Rotation paths and how fast each direction turns (deg/step)
Each turn is a multiple of 5 degrees from 10 to 175, or 0.
path 1
[  4  -6  19 -23 -20   4   7  13 -10  13]
[  9  -2   6  24 -15  -3  14 -27  -6  -8]
[ 10  27  -1  -8  22   9  -6   0 -10 -18]
[  9   0  21 -10  -7  -9 -27   4  13  15]
[-14  -2  -8  34  -8  -9 -11  -2 -11  -1]
[ -1   2   2  -2  28  -9  14  26  -5 -10]
[ -1 -12   7  -3   2   0   2  -6  38  12]
[-16  -8 -34   3  -9  12  -9  -5  -2  -9]
[  6  -5  -5 -24   3  -7  16  16 -21  16]
[ -2   1  21   6 -17  11  23 -19   9  11]
[ 10   5  -8  -1  -2  15  -5 -11  -9 -35]
[ 23  13   3 -19   7 -14 -17  -1  -6  18]
[-20  11  19  22 -16   1 -11  -2  -3  12]
[  4 -12   3  16  12  -9  -1  15 -12 -30]
[ 12   6  -4  -1  25 -13   3   1  27  15]
[-34  -1  -9  -2 -11  13 -15   2  15   2]
[  4 -31 -16  -7  -2  -7   7  13 -20  -2]
[ 5 11 -1  3  3  2 35 -6  6 21]
[-11   3   9 -15 -12  22   1 -13   8 -25]
[ 29 -11 -10 -10  -3  -4 -17 -12 -17   3]
[ -3  32   7  11  -9  -4   2   2 -13  21]
[-10  -5  30   3  -2  -4  -3   6  -5 -26]
[ 25  -9  -8  17  21  -8 -12  -7  12  -1]
[-20  24 -13  -2   3  -1 -11  16  15   9]
[-20 -33   8  -9  -5 -11  -3  11  -6   0]
[ 10 -13 -15  20   9   9  26  -3   1  10]
[ -6  21  -8 -23  -3  11  16   4  16 -13]
[  4 -20   5 -23 -13   0 -14 -23  -6   4]
[ 12  12  -9  19  -8  14   2  -1 -26  14]
[  3  22  24  -9  -5 -12  12  12  -2 -17]
[  9 -11  16   9  12  -5 -17 -27  11  -6]
[  3  15 -20  16   7  11 -24  17  -1   1]
[-13  -4   9 -10  -6 -30   2  24   3   5]
[-15 -23   3  21  14   3  14 -15   6   6]
[  9   3 -22  -7   7  22  10  19  12 -13]
[ -5  -9 -11  -9  -3   7  13  -1   3   4] : 40
[  7   2   2   0   9   5   5  -7  14 -12] : 90
[  0  10   7  -3 -12  -1   3   9  13   6] : 125
path 2
[  1   2 -16  -8   0  14  33 -10  18 -13]
[  4   9 -19 -10  15  27  23  10  10   7]
[  8  18  -2  15   3  27  22  12   5 -11]
[  2  11   7  -1   2  29  15 -11  26 -10]
[-17   0 -11   1  -2  19  24   6  28   3]
[  5   6 -19  -1   0  14  36   0   8 -13]
[ 13  14 -10 -10  17  31  17   4   9   2]
[-3 16  2 17  1 31 16 15 16 -5]
[ -3   6   3   2  -5  20  24 -12  27 -16]
[ -9   0 -19 -10   6  20  25   2  25   6]
[  7  11 -19   6   4  19  32  12   2  -8]
[16 17  1 -4 11 32 16 -3 12 -8]
[-10  11   3  10   1  30  14  10  27   1]
[ -6   3  -7   4  -9  15  32  -7  22 -17]
[  2   2 -20 -15  12  21  25  -2  16   3]
[  6  14 -13   9   9  26  25  18   3  -2]
[ 10  16   8   5   3  29  18  -6  15 -16]
[-13   4  -1  -2   1  27  16   0  34   3]
[ -8   2 -18   4  -5  13  35   4  15 -10]
[ 14   9 -16 -12  13  23  26  -5   8  -5]
[ 3 16 -3  8 11 33 14 17 13  2]
[  1  13   7  13  -6  23  21  -2  21 -18]
[ -8   1  -8 -10   2  21  21  -9  31   0]
[ -4   4 -24   2   2  17  33  13  10  -1]
[ 18  16  -8  -2  10  26  24  -2   3 -13]
[ 0 15  3  3  9 36  9  8 22  3]
[-11   6   0  14  -9  19  26   3  24 -13]
[  0   1 -16 -14   4  17  29 -12  22  -6]
[  2   8 -21  -2  11  24  26  16   8   6]
[ 13  19  -1  11   4  28  22   4   6 -16]
[-2 10  7 -2  5 31 12 -6 29 -2]
[-15   1 -12   6  -7  16  28   7  24  -3]
[  7   4 -19  -9   5  15  33  -6  10 -12]
[  7  13 -12  -4  17  32  17  11  10   6]
[  2  17   5  17  -1  28  20  10  13 -13]
[  3   8  15   9   0   9 -10   2   2  -2] : 80
[  0   3 -12  14   3   3  -4 -13   2   4] : 0
[-9  0 -4 13 -4 -1  2 17 -3  4] : 135
